Look-ups in named tables: a row name and a column name give one cell, copied from the table.

Table fuv
,pidum,safavi,senom,rono,kag,tul,vagev,zel,fosun
rulus,58.795,56.600,64.615,42.845,68.732,45.037,72.466,63.833,66.310
siv,60.159,47.723,61.346,59.178,36.525,75.988,21.551,79.785,29.802
vop,44.945,63.924,62.722,62.289,49.192,92.326,40.847,71.456,71.557
ded,28.853,49.650,71.375,44.334,45.903,94.182,30.291,81.983,63.180

What is the kag of vop in fuv?
49.192
What is the tul of siv in fuv?
75.988
What is the pidum of vop in fuv?
44.945
What is the tul of vop in fuv?
92.326
What is the zel of vop in fuv?
71.456
What is the vagev of siv in fuv?
21.551
What is the rono of vop in fuv?
62.289
What is the senom of vop in fuv?
62.722
What is the safavi of ded in fuv?
49.650
What is the zel of ded in fuv?
81.983
What is the vagev of rulus in fuv?
72.466
What is the safavi of rulus in fuv?
56.600
What is the fosun of rulus in fuv?
66.310
What is the senom of rulus in fuv?
64.615
What is the vagev of ded in fuv?
30.291
What is the fosun of siv in fuv?
29.802
What is the pidum of siv in fuv?
60.159
What is the zel of siv in fuv?
79.785
What is the senom of ded in fuv?
71.375
What is the safavi of siv in fuv?
47.723

tezopal
|  | vel | reses | gikos | lasus |
|---|---|---|---|---|
| git | 42190 | 60320 | 45737 | 55997 |
| zepi | 31727 | 50787 | 26778 | 46451 |
| tuduvi | 20657 | 23594 | 22002 | 20891 |
| koz | 35693 | 83345 | 37112 | 35245 |
| fima | 69014 | 38554 | 73334 | 38289 |
| rodaki | 40290 | 39461 | 68842 | 62480 |
| bimeb | 50421 | 48506 | 67965 | 53514 |
| dab | 65175 | 77459 | 72215 | 15532 |
| bir | 73704 | 42000 | 75790 | 40069 |
| vekud | 37658 | 66618 | 31475 | 45903 |

vel of koz = 35693
lasus of tuduvi = 20891
vel of fima = 69014
gikos of bimeb = 67965
gikos of vekud = 31475
lasus of bimeb = 53514
gikos of koz = 37112
reses of git = 60320
gikos of zepi = 26778
lasus of koz = 35245
gikos of rodaki = 68842
vel of zepi = 31727
Row with the largest reses: koz

vetozo.tsv
	fuf	zabi	mek	bidiv	git	belapo	kip	vod
nirik	-0.3	11.5	-16.0	-9.8	-0.5	25.8	25.5	-10.4
rosed	5.8	44.0	-0.2	1.6	1.3	10.0	28.5	23.5
suf	56.3	-50.8	47.6	-10.0	-0.8	4.2	30.6	4.8

What is the belapo of suf in vetozo?
4.2
What is the bidiv of suf in vetozo?
-10.0
What is the git of nirik in vetozo?
-0.5
What is the belapo of nirik in vetozo?
25.8
What is the fuf of suf in vetozo?
56.3
What is the git of rosed in vetozo?
1.3
What is the vod of nirik in vetozo?
-10.4

riruz =
|  | rakarep | gol | zil | mekel | nuze | fipanul | pabot | febik | kava |
|---|---|---|---|---|---|---|---|---|---|
| pifi | 234 | 98 | 157 | 167 | 112 | 79 | 160 | 63 | 232 |
| tuzitak | 38 | 231 | 88 | 169 | 143 | 213 | 86 | 191 | 79 |
| ton | 207 | 103 | 164 | 154 | 120 | 89 | 163 | 105 | 202 |
| nir | 78 | 173 | 158 | 125 | 186 | 195 | 130 | 203 | 80 |
| maluvov | 193 | 121 | 162 | 132 | 167 | 142 | 169 | 111 | 170 |
| bar | 108 | 187 | 117 | 207 | 105 | 136 | 70 | 94 | 172 |
| lum | 184 | 122 | 167 | 107 | 193 | 166 | 193 | 148 | 139 |

What is the gol of maluvov in riruz? 121
What is the pabot of nir in riruz? 130
What is the pabot of tuzitak in riruz? 86
What is the kava of ton in riruz? 202
What is the febik of tuzitak in riruz? 191
What is the rakarep of tuzitak in riruz? 38
What is the mekel of bar in riruz? 207
What is the rakarep of lum in riruz? 184
What is the kava of nir in riruz? 80
What is the gol of pifi in riruz? 98
What is the pabot of lum in riruz? 193
What is the pabot of ton in riruz? 163
What is the fipanul of lum in riruz? 166
What is the nuze of pifi in riruz? 112
What is the mekel of tuzitak in riruz? 169

val.tsv
	nebuge	kib	zesin	vesizi	tuvago	nuf	vak
gefa	3098	3390	3114	2628	2438	2596	3804
pivitef	3012	2879	3230	3199	3269	3063	2851
kobifar	3052	2811	3011	3312	3372	3323	2652
fal	2650	2285	2251	2695	2690	1887	3404
vuva	3209	3247	3442	3205	3273	3450	2856
gupop	2814	2732	2480	2778	2545	2355	3476
baro	3245	4244	8824	2858	3808	2691	3830
tugore	3241	3518	2708	2938	2643	3260	3381
nebe	2959	2899	3395	2903	3004	2657	3238
vipi	2903	3089	3670	2493	2515	1993	3888

tuvago of vipi is 2515
vak of baro is 3830
vak of kobifar is 2652
nuf of nebe is 2657
kib of fal is 2285
nuf of fal is 1887
vesizi of pivitef is 3199
nebuge of vuva is 3209
nuf of pivitef is 3063
vesizi of fal is 2695
zesin of vuva is 3442
vak of tugore is 3381
Which row has the largest nebuge? baro

Table leva
	nom	loguf	rus
tik	0.5	0.3	0.6
vetosa	0.5	0.2	0.4
sep	0.5	0.1	0.3
mino	0.3	0.8	0.3
zovaf	0.6	0.4	0.5
rok	0.4	0.6	0.3
vibiduf	0.6	0.0	0.3
zipi	0.4	0.5	0.4
bazesi	0.2	0.4	0.4
zasogud	0.6	0.3	0.5

bazesi, rus: 0.4
sep, loguf: 0.1
rok, nom: 0.4
rok, loguf: 0.6
vibiduf, nom: 0.6
zasogud, nom: 0.6
zovaf, rus: 0.5
vibiduf, rus: 0.3
tik, nom: 0.5
bazesi, loguf: 0.4
mino, loguf: 0.8
vetosa, nom: 0.5

bavu =
fields: per, butut, noto, lus
fubelep: [155, 161, 99, 97]
nup: [90, 153, 92, 128]
zeko: [113, 114, 110, 103]
piz: [120, 234, 117, 106]
panomik: [101, 207, 144, 110]
kuvanek: [103, 155, 81, 133]
gekevev: [90, 143, 89, 86]
zezof: [110, 208, 119, 150]
gumor: [111, 180, 111, 154]
gisas: [107, 101, 90, 139]
pizad: [108, 44, 122, 146]
feduz: [107, 96, 129, 125]
ged: [110, 104, 122, 107]
pid: [121, 121, 136, 119]

What is the per of piz in bavu? 120
What is the per of gisas in bavu? 107
What is the noto of panomik in bavu? 144
What is the butut of gumor in bavu? 180
What is the per of zeko in bavu? 113
What is the noto of gisas in bavu? 90
What is the lus of kuvanek in bavu? 133
What is the butut of panomik in bavu? 207
What is the per of kuvanek in bavu? 103
What is the butut of zezof in bavu? 208
What is the butut of pid in bavu? 121
What is the butut of nup in bavu? 153
What is the noto of zezof in bavu? 119
What is the butut of kuvanek in bavu? 155
What is the per of gumor in bavu? 111
What is the lus of nup in bavu? 128
What is the noto of zeko in bavu? 110
What is the per of gekevev in bavu? 90
Which row has the largest lus? gumor

